In the rows, 128 means zero.
Rotation paths and how fast each direction turns (deg/step)
Each turn is a multiple of 5 degrees from 10 to 175, or 0.
Each row of a path follows its step; steps can be skipped.
Path 1:
step 1: [130 128 121 122 132 121 132 126 125 128 122 124 140 114 139 130 123 135
 121 125 123 126 143 137 133 127 120 119 128 126 135 136 140 124 125 126
 132 143 128 131 121 125 128 114 126 131 117 141 138 131 118 127 127 125
 125 130 131 126 126 128 126 122 126 120 131 132 125 125 129 128 129 136
 127 127 129 140 143 126]
step 5: [117 130 122 128 135 121 140 134 132 125 124 128 123 130 127 124 120 122
 127 109 128 125 126 131 134 122 126 125 123 127 123 130 144 131 128 127
 131 129 137 129 125 135 122 124 133 123 134 145 135 127 126 124 127 127
 131 120 131 131 126 127 129 137 121 129 123 135 124 139 118 122 136 129
 123 121 114 126 146 126]
step 8: [133 130 112 124 128 127 130 149 125 136 133 119 121 132 128 125 123 127
 125 136 119 119 134 129 139 124 131 124 122 124 145 125 128 136 131 133
 132 129 128 124 125 123 129 117 133 137 125 137 135 129 129 131 134 129
 120 128 129 134 130 117 132 134 131 121 122 140 134 118 133 132 123 133
 117 126 120 128 130 125]
step 9: [120 128 124 122 132 146 145 125 125 139 130 133 129 129 130 123 124 126
 137 123 136 126 133 123 136 119 116 123 130 126 118 124 124 119 121 129
 138 135 122 136 124 123 113 130 118 130 135 142 135 131 130 132 127 135
 118 130 132 137 126 120 125 132 125 130 124 128 132 120 123 131 124 133
 122 129 122 127 139 128]
step 12: [140 127 131 126 128 125 135 122 131 124 120 129 127 131 135 124 119 121
 117 130 125 131 140 120 137 113 133 125 122 128 133 134 139 139 130 121
 130 127 124 136 123 134 120 122 127 125 120 143 136 131 127 123 126 130
 123 131 123 128 107 118 128 119 130 122 126 136 130 130 124 120 124 135
 121 133 126 131 130 126]
step 14: [129 129 126 126 131 121 129 134 133 124 111 122 130 133 124 119 138 129
 137 124 138 127 129 142 136 130 117 131 123 132 127 127 119 131 128 120
 122 123 120 143 125 134 130 125 123 128 133 137 137 126 131 127 113 121
 122 139 132 128 133 131 131 125 129 132 132 142 124 127 134 121 135 130
 132 127 128 134 124 142]
step 22: [129 131 127 130 115 137 114 124 130 134 134 118 127 122 132 134 130 126
 137 125 132 116 131 126 134 117 125 127 118 131 128 127 133 120 122 130
 126 123 141 130 135 134 120 125 121 115 131 135 138 129 142 129 114 124
 135 138 128 126 125 127 134 125 121 122 135 119 126 127 138 124 126 127
 129 120 130 125 127 140]
step 24: [116 128 126 108 136 135 143 130 132 126 133 123 121 125 125 123 129 133
 129 124 116 123 143 127 129 121 142 130 121 133 138 126 129 125 122 133
 138 133 127 128 128 135 125 131 126 119 121 136 140 132 132 119 120 125
 117 118 134 124 128 133 128 129 123 133 134 132 133 122 128 125 130 132
 129 134 126 128 134 123]
step 27: [132 125 122 117 126 131 137 135 119 131 130 129 139 118 126 110 129 127
 130 134 123 131 127 120 140 134 123 120 124 125 135 123 135 129 135 122
 124 135 120 134 126 121 112 124 122 124 126 137 132 126 136 129 130 130
 123 132 128 123 122 129 140 118 128 129 123 124 134 119 130 130 118 135
 142 123 123 136 130 126]
step 28: [128 127 123 127 139 122 131 132 136 123 133 135 119 125 135 120 126 123
 124 119 120 133 133 121 141 129 129 120 125 132 127 139 132 116 126 137
 124 126 129 129 111 125 114 128 121 123 121 139 124 131 130 120 130 125
 122 125 142 138 125 125 135 128 131 128 134 125 124 114 126 132 131 123
 115 129 132 127 127 124]
Speeds:
[127 127 128 127 127 131 131 128 131 130 127 128 128 128 129 125 127 127
 128 128 128 127 127 124 126 128 127 127 129 126 127 129 128 129 130 130
 129 127 128 129 125 126 127 130 128 126 125 128 127 129 127 127 128 127
 126 128 129 125 129 131 126 127 130 128 124 127 129 130 127 127 129 128
 130 128 127 128 129 128] : 100
[129 126 127 127 128 128 127 129 127 130 127 129 129 129 127 126 127 130
 127 126 130 128 127 126 129 127 129 128 129 129 129 130 128 127 127 127
 128 130 129 127 129 125 127 127 124 129 127 124 129 130 126 131 130 127
 128 127 130 129 129 129 128 129 130 128 128 128 127 125 125 131 125 129
 127 127 128 131 128 128] : 40
[127 128 129 125 128 130 128 130 129 130 129 130 127 129 124 131 129 127
 126 126 126 128 129 131 128 132 127 128 129 126 130 126 130 128 127 130
 128 128 125 127 129 127 129 125 128 127 126 127 130 128 126 130 127 126
 129 127 128 128 129 128 127 128 129 129 127 131 128 127 129 128 129 128
 128 127 130 127 129 129] : 140
[126 129 127 130 127 126 128 128 129 129 127 129 129 129 129 129 128 127
 127 129 126 129 129 125 129 126 128 129 129 128 127 127 129 130 127 130
 125 128 128 128 128 128 130 129 128 129 126 126 131 130 129 127 129 128
 124 128 126 128 131 127 129 129 125 125 130 128 126 128 129 129 130 127
 127 126 130 132 128 125] : 160
[127 127 130 130 126 127 126 127 128 127 128 130 130 129 127 129 128 129
 129 125 127 128 128 126 132 128 129 128 130 128 128 130 127 130 129 127
 129 128 130 130 126 130 128 125 128 127 129 127 128 133 128 127 126 125
 129 129 126 127 125 131 127 129 128 127 130 130 129 130 127 127 127 127
 128 129 129 126 128 129] : 40
[130 129 129 128 128 127 128 128 126 126 127 130 130 128 128 127 131 127
 127 130 130 123 127 131 127 126 131 127 127 126 129 127 129 130 127 125
 128 127 128 131 128 127 128 128 128 128 128 128 130 130 128 129 130 126
 127 126 128 131 128 129 128 127 130 124 126 129 129 127 129 127 129 128
 130 126 129 129 127 128] : 170
